[[ 0.09  0.06 -0.16  0.09 -0.05 -0.04 -0.16 -0.03 -0.05  0.02  0.02 -0.24
  -0.02]
 [ 0.12  0.04  0.03  0.17  0.05 -0.11 -0.10 -0.10  0.16 -0.17  0.02  0.23
  -0.16]
 [-0.08 -0.06  0.11  0.06 -0.18  0.19 -0.05  0.06  0.01 -0.20 -0.04 -0.23
   0.03]
 [-0.03  0.04  0.17 -0.03 -0.14  0.23  0.07  0.05  0.11 -0.04 -0.15 -0.02
   0.17]
 [ 0.01 -0.06  0.30  0.05  0.12 -0.08  0.09 -0.24  0.14  0.05 -0.03  0.05
   0.19]
 [ 0.07 -0.03  0.25  0.06  0.17  0.02 -0.20  0.11  0.18  0.01 -0.06 -0.13
  -0.08]
 [ 0.03  0.12  0.14  0.11  0.01  0.04  0.05 -0.13  0.18 -0.08 -0.15  0.08
  -0.12]
 [-0.01 -0.05  0.04  0.11 -0.16  0.06  0.04  0.06 -0.17  0.13 -0.17 -0.01
   0.16]] -> 0.09

[[-1.6  0.5  0.7  0.4  1.0 -0.6  1.3  1.0 -0.5 -1.2]
 [-0.6 -1.3 -1.9 -0.9 -2.2 -2.2 -0.2 -1.1  1.5  1.8]
 [-1.5 -0.9 -0.8  1.1  0.3  0.7  0.1 -1.1 -0.7  1.0]
 [ 0.9 -0.3  1.8  1.5  0.5  0.9 -0.1  1.1  1.9  0.8]
 [-1.3  0.5 -0.2 -1.5  1.7 -0.4 -2.5  2.6 -0.3 -0.1]] -> -1.6

[[ 0.12  0.12 -0.09 -0.11 -0.13 -0.11  0.15 -0.13 -0.06 -0.08  0.13  0.15
  -0.12]
 [ 0.04  0.04 -0.03  0.00 -0.03  0.02  0.04  0.01  0.06  0.02  0.01  0.03
  -0.02]
 [-0.03  0.00  0.05 -0.01  0.07  0.00 -0.03 -0.02 -0.02  0.04  0.01 -0.01
   0.03]
 [ 0.02  0.02  0.05 -0.01  0.09 -0.02  0.01 -0.04 -0.09 -0.01  0.02  0.02
   0.04]
 [-0.16 -0.15  0.14  0.20  0.15  0.20 -0.22  0.25  0.23  0.21 -0.14 -0.19
   0.19]] -> 0.12

[[-0.01 -0.89 -0.10 -0.39  0.38 -1.04  0.03  0.56  0.92  0.57 -0.33  0.66
  -0.62  0.05 -0.05 -0.32]
 [-0.57 -0.14 -0.29 -0.40  1.23 -0.43  0.16 -0.22  1.17  1.85  0.15  1.02
  -0.96  1.53 -0.36 -0.44]
 [ 1.25  1.62  1.10  1.17 -1.32  1.91  1.41  1.41 -0.11 -0.58  1.85 -0.53
   1.15 -0.93  1.05  1.95]
 [ 0.38  0.72 -0.07  0.98  0.43  1.38  1.11  0.38  0.19  0.07  0.31  0.72
   0.18  0.33  1.01  0.91]
 [-0.54 -0.31 -1.25 -0.59  1.70 -0.26 -0.04 -0.46  1.51  1.36 -1.11  1.20
  -0.57  0.96 -0.21 -0.23]
 [ 0.96  0.06  0.99 -0.19  0.62 -0.82 -1.59 -0.75  0.59  0.80  1.08  1.17
  -0.17  0.95 -0.39 -0.22]] -> -0.01

[[-0.10  0.09 -0.08  0.16  0.07  0.11  0.04 -0.02  0.10  0.11  0.06  0.07
   0.00  0.01  0.01 -0.03]
 [ 0.01  0.05  0.10 -0.09  0.08  0.08  0.09  0.03  0.02  0.16  0.04 -0.16
   0.05  0.04  0.06  0.07]
 [ 0.17  0.07  0.06  0.06  0.06  0.04  0.02  0.09  0.10  0.06  0.03  0.08
   0.07  0.07  0.07  0.06]
 [ 0.17  0.06  0.06  0.05  0.05  0.03  0.03  0.07  0.09  0.05  0.02  0.04
   0.09  0.06  0.07  0.08]
 [-0.02  0.06  0.10 -0.06  0.10  0.09  0.08  0.03  0.04  0.16  0.04 -0.10
   0.03  0.03  0.05  0.05]] -> -0.10

[[ 0.02  0.03 -0.02 -0.16  0.15 -0.10 -0.01 -0.17 -0.01  0.13]
 [-0.09 -0.07 -0.04  0.11 -0.03  0.09  0.00  0.11 -0.01 -0.11]
 [-0.09  0.00 -0.01  0.06  0.00 -0.05 -0.04 -0.04 -0.09 -0.13]
 [-0.01  0.00  0.00 -0.04  0.05  0.01 -0.03 -0.08  0.02  0.00]
 [-0.07 -0.05  0.01  0.11  0.07  0.08  0.15  0.07 -0.11  0.00]
 [-0.02 -0.02  0.06 -0.04 -0.01 -0.04 -0.04  0.05  0.00 -0.13]
 [-0.03  0.03  0.05  0.01  0.08 -0.02  0.00 -0.08 -0.02 -0.07]
 [ 0.05 -0.09  0.04  0.13  0.06  0.08  0.13  0.15 -0.14 -0.17]
 [ 0.01 -0.01 -0.03 -0.08  0.02 -0.10 -0.03 -0.02  0.02  0.04]
 [ 0.04 -0.09  0.00 -0.03 -0.18  0.10  0.12  0.14  0.12  0.26]] -> 0.02

[[ -4.1  -6.1  -0.1   0.4  -4.0  -7.5  -5.6  -5.2  -1.2  -9.5   5.1  -6.0
   -2.1   0.6]
 [ -5.9   4.3   2.6  -2.1  -2.5  -4.2  -4.4  -8.4  -6.2  -5.1   9.3  -1.1
    8.5   6.8]
 [  5.1  -6.3   1.1   1.2  -9.0   6.7  -5.6 -16.0  -0.1  -2.0  -0.6   2.8
   -1.9  -0.2]
 [  5.6  -0.1  -1.9  -1.7 -11.7  -5.0  -1.0 -13.1  -4.7  -7.2  16.5   3.8
    6.7   2.6]
 [  6.5   0.2  -0.1   0.9 -10.7   3.2  -3.1 -15.9   0.3  -5.8   5.3   5.8
    1.6  -1.3]
 [ -4.7  -0.8  -4.2  -4.4  -7.1  -9.9  -2.0  -8.2  -1.1  -7.9  10.5  -1.6
    6.1   5.7]
 [ -5.7  -6.7  -1.0  -3.3  -2.0  -4.3  -3.4   0.4  -3.0  -7.3   1.2  -9.0
   -5.2   1.0]
 [ -4.4   1.0   2.6  -0.1  -2.8  -4.7  -9.2  -5.2  -9.0  -6.7   5.6  -0.6
    4.2   3.6]] -> -4.1

[[  94.395   13.263   11.497   -7.295   77.073   21.883   61.880  119.018
    78.822   72.596   37.884  -45.013   59.375  -56.028]
 [  42.449   64.194  121.574   -7.342   51.291   70.208  -60.927  102.103
    72.063  131.958   91.891   17.988    6.128   59.357]
 [ -25.948   24.725   67.027  107.703   55.131   62.595   12.560   -0.760
   105.185   67.867   83.607   11.480  154.501    0.092]
 [ 191.978  -19.878   41.186   73.331   42.558  161.972  176.557  109.907
    74.096   -5.402   66.029  168.249  100.686  -52.494]
 [ -67.616  134.679   79.666 -166.955   54.070   30.061  -36.831  -24.432
    54.084    7.598  -28.557  184.354    7.757  106.758]
 [ 101.333   51.674   71.777  122.878   60.288  111.292  -96.644  165.050
    75.822   91.599   -6.181   51.917  186.265  162.439]
 [ -35.548   50.505   61.306  -49.998   29.052    5.422  121.134  207.107
    50.909   85.354   76.354   34.782   37.658   63.355]
 [ 139.732   31.308   87.918  300.141    2.918   20.943   60.077  -12.514
    31.640  -74.559   16.860   -9.415  -16.149   16.394]
 [ 124.162  127.060   96.441  -14.962   83.199  103.325   87.405   47.707
    85.257  133.460  -15.606  191.279  -31.538   32.864]
 [ 185.888   79.877    1.656  161.600   11.015   66.205   83.011   50.913
   113.564  160.563  117.902  135.333   65.461 -126.894]
 [ 188.810   50.066  124.460   90.075   82.970   97.367   84.810   65.128
    30.591   39.527   25.868   36.006   96.620   75.872]] -> 94.395
